In the data rows, 128 means zero.
Here are some points:
[161 180 218  55 201 175 201 204 141  91 149 255]
[ 91 229 116  92 140 150 150  60 118 109 104 105]
[118 162 107 115 109 126 116 199 113  77 159 191]
[106  95 190 154 155 143 200 126 118 131 107 103]
[ 81 103 110 211  94 140  76 178  49  96 176 143]
[146  90 102 168 131 112 134 176 151 102 143 104]
[130  95  97 154 119 120 106 137 105 138  90 121]
[137 114  98 141 115 165 126 189 115 140 149 105]
[ 98 161 108 110 116  56  77 147 132 146 138  69]
[127 139 119 151 119 107 111 139 134 111 130 120]
[107 202  89  96 140 115 131 147 124  87  97 104]
[150 163 150 119 143 112 108 127 136  83 128 146]
[ 89 100 176 143  74 113 129 114 164  99 154 172]
[166 128 130  87 128 111 181 111 101  91 141 135]
[102 255 166  88 106 164  89  75 120 238 137 109]
[155  75  94 135 108 182  88 145  31 100 157 133]
[140 109 127 121 109 115 138 119 158 148 119 136]
[125 138 171 149 135 132 120  81 117 121  93 110]
[135  75 133 185 136 120 129 131 118 177 129 128]
[104 159 143 117 111 109  98  37 156 109 113 112]
Then 35 other points, each followed by its number:
[112 200 128 182 100 139 142 154 147  96  79 121] 0
[107 139  93  62 145 138 165 146 160 122 129 135] 1
[160 143 104 164  67 124 175 213 174  97 103 130] 2
[130 151 118 116 143 104 133 119 157  79 129 161] 3
[102 125 115 131 137 123 113 158 122 129 144 145] 4
[152 172 164  39 180 148 175 115  87 141  64  24] 5
[124 103 116 152 118 134 115 130 115 126 126 133] 6
[138 151  61  63 140 137 186 106 128 158 100 119] 7
[127 111 142 110 148 123  87 147 116 151 145 137] 8
[130 127 117 122 126 104 103 139 119 117 139 126] 9
[144  32  98 152  73 156  76 119  82 176 112 112] 10
[115 137 119 102 114 132  96 114  82 119 170  98] 11
[113 146 211  39 190 154 173 147 125 103 140 255] 12
[117 130 143 161 115 108 134 113 116 126 110 157] 13
[ 98 108 108  94 144 161 115 146  85 139 156  91] 14
[116 130 126 133 112 116 144 123 143 113 119 143] 15
[141  88 113 152 105 111 129 159  93 125 106 149] 16
[ 77 187 174  98  84 140  90  99 129 193 121 129] 17
[119 113 132  99  85 125 113 127 101 121 144 110] 18
[111 177 139 108 128 152 167  54 132 130  88 111] 19
[122  47  92 161 160 141 110 186 154 150 137 137] 20
[113 119 129 158 136  97 138 140 139  98 113  91] 21
[123 141 131 107 146 135 121 101 113 100 136 128] 22
[128 175 157  59 130  86 196  82 158 123 133  79] 23
[102 146 123 126 165 100 145 140 154 120 108 172] 24
[131 133 123  97 126 131 151 125 111 138 107 118] 25
[184 182 174 134  91  77 108   0 193 130 145  41] 26
[143 155 129 153 101 126 135 164 149  96 139 123] 27
[ 91 175 137 104 149 122 132  92 124 129 119 105] 28
[143  33 130 193 120  78 108 148 175 137 179 113] 29
[161 104  86 136 147 120  92 182 110 177 124 158] 30
[108 145 119  84 127 139 132 158 130 132 134 118] 31
[131  68 104 163 102 137  97 156  90 131 139 136] 32
[125  95 142 151 137 107 115 143 108 116 119 116] 33
[132 208 107  94 152 175 204 103 145 195 101 125] 34
Which of these numbered points is nearest to each point below by angle, seen from the average point of the first points? Its number follows each.
[130 211 151  64 124 154 237  31 228 148  15 120] > 19
[136 126 137 111 138 139 110 128 134 147 150 118] > 8
[144 153 128 112 142 123 113 146 137  89 152 135] > 3
[141  91 144 182 143 132 119 129 114 110 117 127] > 33
[100 128 172 138  77 139 135 111 114 208 137 135] > 17
[ 52 255 153  64 133 142 162  75 142 119 125  57] > 28
[132 154 128  97 135 104 121 131 149 112 139 120] > 23
[100 212 147  94 121 132  85  62  99 193  83 123] > 17
[170  71  96 156 112 145 107 160 127 106 176 133] > 32
[ 46 255  95  63 128  89 149  15 169  96 153 118] > 28
[145 147 180 121 102 115 117  69 164  96 116  99] > 26
[141 102 117 136 117 140  72 154 123 169 124 155] > 30
[110 148 126 162  55 104 126  97  60  82 129 117] > 18
[149 107 172  84 199 145 180 151 143  94 136 251] > 12
[135 155 152 130 117  98 121  71 153 129 145 120] > 26
[150 123 125 107 152 108 100 137 117 114 160 146] > 9
[123 147 141 135 107 118 125 124 149 119 128 118] > 26
[135 183 139 105 122 129 111  11 200 161 116  79] > 26
